In the data rows, the value 128 means zero.
Some points, each followed by its number:
[111 125 114  62 108 159 136 220  90 133 103 131  89 115  87  67] 0
[112 160 112 158  88 196 154  79 249  98 137  64 155 105 237 230] 1
[103 118 105 141 144 173 109 163 102 109 116 169 149 100  95  70] 2
[128 135 136 100  58  64 145  82  74 245 155 107 133 122 198 100] 3
[117 148 136 101 177  97 107 176 179 110 120 162 160 156  94  72] 4
[109 124 120 126 171 193 160  99 155  84  77  50 159  96 120  69] 5
[102 148 142 165 136  65 152 189  94 140 155 125 149 194 166 139] 6
[123 116 112  48 169 200 133 117  74  86 107 149 142  91  97  82] 7
[166 141 113 169  93 194 130 161 175  76 149  80 122 190 156  75] 8
[137 110 129 162 139 180 126 131  92  90 157  13 158 237 154 103] 9
[154 139 106 146 133  40  30 175  72 237 142  21 145 135  96 129] 10
[111 142 138 104 181  82  99 176 203 103 109 174 164 161  92  65] 11
[114 155 119 161 131  53  67  93 113 255 150 137 155  89 170 155] 12
[101 161 111 125  89 132 156 210  76  88  52  49 102 127 139 132] 13
[137 134 126 125  65  74 137  77  73 241 152 113 139 110 211 107] 14
[ 95 149 122  75 138 104  42  93  81  81 148 177 162 131 100 111] 15
[127 124 135 101  63  61 140  78  86 239 151 131 150 118 203 122] 16
[182 117 117 103 202  52 143 140  77 130 107 179  96 123  99 138] 17
[124  39 129 160 213 163  53 103  78 119 147 177 163 103 230 217] 18
[116 134 112 129  90 200  92  75 240 100 150 169 108 171 103 166] 19
[113 157 213 142 146 107 131 155  80 188  96  98 129 158  98  84] 20
[193 130 118 148  77 120 119 150 152 124 156 157 160 221 196 223] 21
[116  41 122 173 208 164  42  91  75 114 150 176 165  97 232 224] 22
[ 91 152 114 158  69 183 140  70 207  79 141  57 147 147 164  84] 23
[118 160 110   8  92 197 162 106  75 152 124 156  65 105  91  79] 24
[122 120 164 134 140 151 168 106  91 127 151 135 157 122 115 237] 25
[129  63 116 139 183 141  69  85 103 120 153 162 158  98  87 119] 26
[ 84 135 155 164 136 121 149 115  73  71  81 184 165 102  94 230] 27
[ 97 116 121 129 174 183 155  91 157  78  82  57 162  99 118  64] 28
[143 107 115 118 174 193 114 101  83  72 134 179 147 109 102  56] 29
[142 102 165  81 128  25 159 190 238 214  23   7  87 100 122  63] 30
[122 162 176  53  74 176  81 109 123  76 157 183 164 137 119  98] 31
[114 153 111 110  52 193 143  83 212 129 130 175  19 113 117  71] 32
[ 86 109 115 136 114 128  91 156 107  72 152 166 103 138 117  89] 33
[100 158 111 162  71 192 141  76 195  85 136  45 146 145 171  90] 34
[ 94 155 118 135 106  94 151 153 103  78 132 159 157 112  85 154] 35
[ 92 125 117 118 135 161 111 166 122 114 107 172 145 103  85  69] 36
[118 160 122 159 143 149 161 189  94 106 151  72 125 206 112 224] 37
[125 156 111  87  52 188 153 108 153  95 123 180  66 102  95  77] 38
[101 155 215 136 150 105 123 143  77 187  95 103 130 159 100  75] 39
[132 109 128 160  79  43 139 122 210 219 109  55 114 109  99  62] 40
[111 156 108 155 144 181 162 168  76  93 153 132 161 198 206 183] 41
[197  99 110 169 220  92  91 139 236  82 102 173 138 142  98 141] 42
[121  48 125  92 121 182 149  68 249  76 149 178  54 200  96 141] 43
[140 109 121 162  85  38 134 135 232 223  95  42 107 104 101  64] 44
[190 149 114 156  61 114  92  71 236 205 156  32 157 119 203 219] 45
[197 100 108 170 217  91  87 143 241  78  93 178 133 134  95 129] 46
[113  67 118 106 122 187 144  64 236  72 141 182  49 192 100 142] 47
Which five points above are nearest to each new point? Their numbers follow each, nearest first.
[184 120 113 108 202  50 145 133  75 134 109 183  92 124 103 147] 17 35 26 4 6
[190 120 112 103 198  51 153 139  75 147 110 175  93 131 100 163] 17 35 25 6 26
[116 123 110 176  82 199 112 103  75  76 153  11 157 212 188 119] 9 34 8 23 41
[138 163 104 108  58 193 148 107 139  92 125 180  72  93  98  68] 38 32 24 36 2
[153 102 171  86 122  35 158 190 240 212  17   5  86  95 125  65] 30 44 40 20 39
[111 154 114  94  53 181 140 101 146  83 125 195  64 103 100  71] 38 32 24 33 36
[ 91  78 126 177 141 181  98  51 177  69 154  25 161  94 255 225] 1 34 23 22 18
[102 152 140 168 144  69 148 191  93 138 153 122 150 191 161 135] 6 41 37 35 20
[111 158 111   5  92 189 159 100  77 145 127 158  84 108  89  72] 24 38 7 0 31
[187 122 107 118 197  50 149 132  73 142 111 174  97 132 107 168] 17 35 6 25 26
[127 124 133 165 157  36 145 146  86 199 141   4 138 124 101 169] 10 6 20 39 40
[150 115 124 169 137 190 125 140  92  96 154   2 156 229 149  95] 9 8 37 34 41
[138  60 112 136 186 147  80  96 103 132 148 152 155  99  84 126] 26 29 2 36 7
[119 157 118 155 135 149 159 182 101 104 154  84 130 206 116 215] 37 41 6 25 35
[154 111 109 118 176 197 122 102  86  76 130 173 143 113 100  63] 29 7 2 36 26
[129 152 109  98  57 195 155 121 146  94 123 177  58 100 107  84] 38 32 24 36 33
[107 154 118  28  84 155 154 129  86 191 120 155  99 109  90  90] 24 0 38 36 7
[157 135 121 154  88 181 132 162 184  77 155  92 124 209 152  69] 8 34 23 9 33
[150 161 105 105  60 200 161 120 134  96 122 167  71  92  95  73] 38 32 24 36 2
[ 95 142 123  83 134 115  41  97  83  77 143 178 160 138 104 103] 15 33 31 26 36
[100 121 170 162 143 139 154 137  83  82  71 160 163 108 104 241] 27 25 35 37 41
[131 161 175  47  74 179  91 127 138  87 154 175 163 132 116 103] 31 15 38 36 33
[131  58 108 153 186 142  68  79  97 127 147 165 156  96  90 121] 26 29 2 15 36
[114 152 114 106 119 141 150 161 114  83 152 169 121 103 113 167] 35 33 36 25 2
[106 153 115 138 109  96 151 155  90  80 141 159 159 105  89 160] 35 27 33 36 25
[ 98 151 124  68 142 100  47  93  77  85 152 173 162 122 102 119] 15 31 33 26 35
[187 148 111 162  66 103  92  63 232 211 156  44 158 108 204 218] 45 1 12 21 14
[125 156 118  78  54 182 152 107 146  97 127 184  76 105  86  73] 38 32 24 31 36
[112 114 170 149 149 156 151  83 101 107 152 146 161 132 126 227] 25 27 35 41 37
[100 161 108  21  92 187 148  90  74 134 130 157 100 109  90  58] 24 7 38 0 31
[190 121 106 126 197  50 150 130  75 143 113 173 107 138 109 176] 17 35 25 6 26
[113 120 115  69 111 164 136 228  90 121 111 135  89 116  87  65] 0 36 2 33 7
[ 92 117 106 154 113 132  90 157 117  70 150 154 105 130 123  89] 33 2 36 35 29
[120 154 113  83  52 183 149 101 155  93 126 190  72 103  92  75] 38 32 24 31 36
[128 155 115  86  55 192 159 119 150 100 119 178  63 103  98  84] 38 32 24 36 0
[101 151 113 149 135 171 150 149  78  88 156 141 163 198 211 178] 41 6 37 21 25
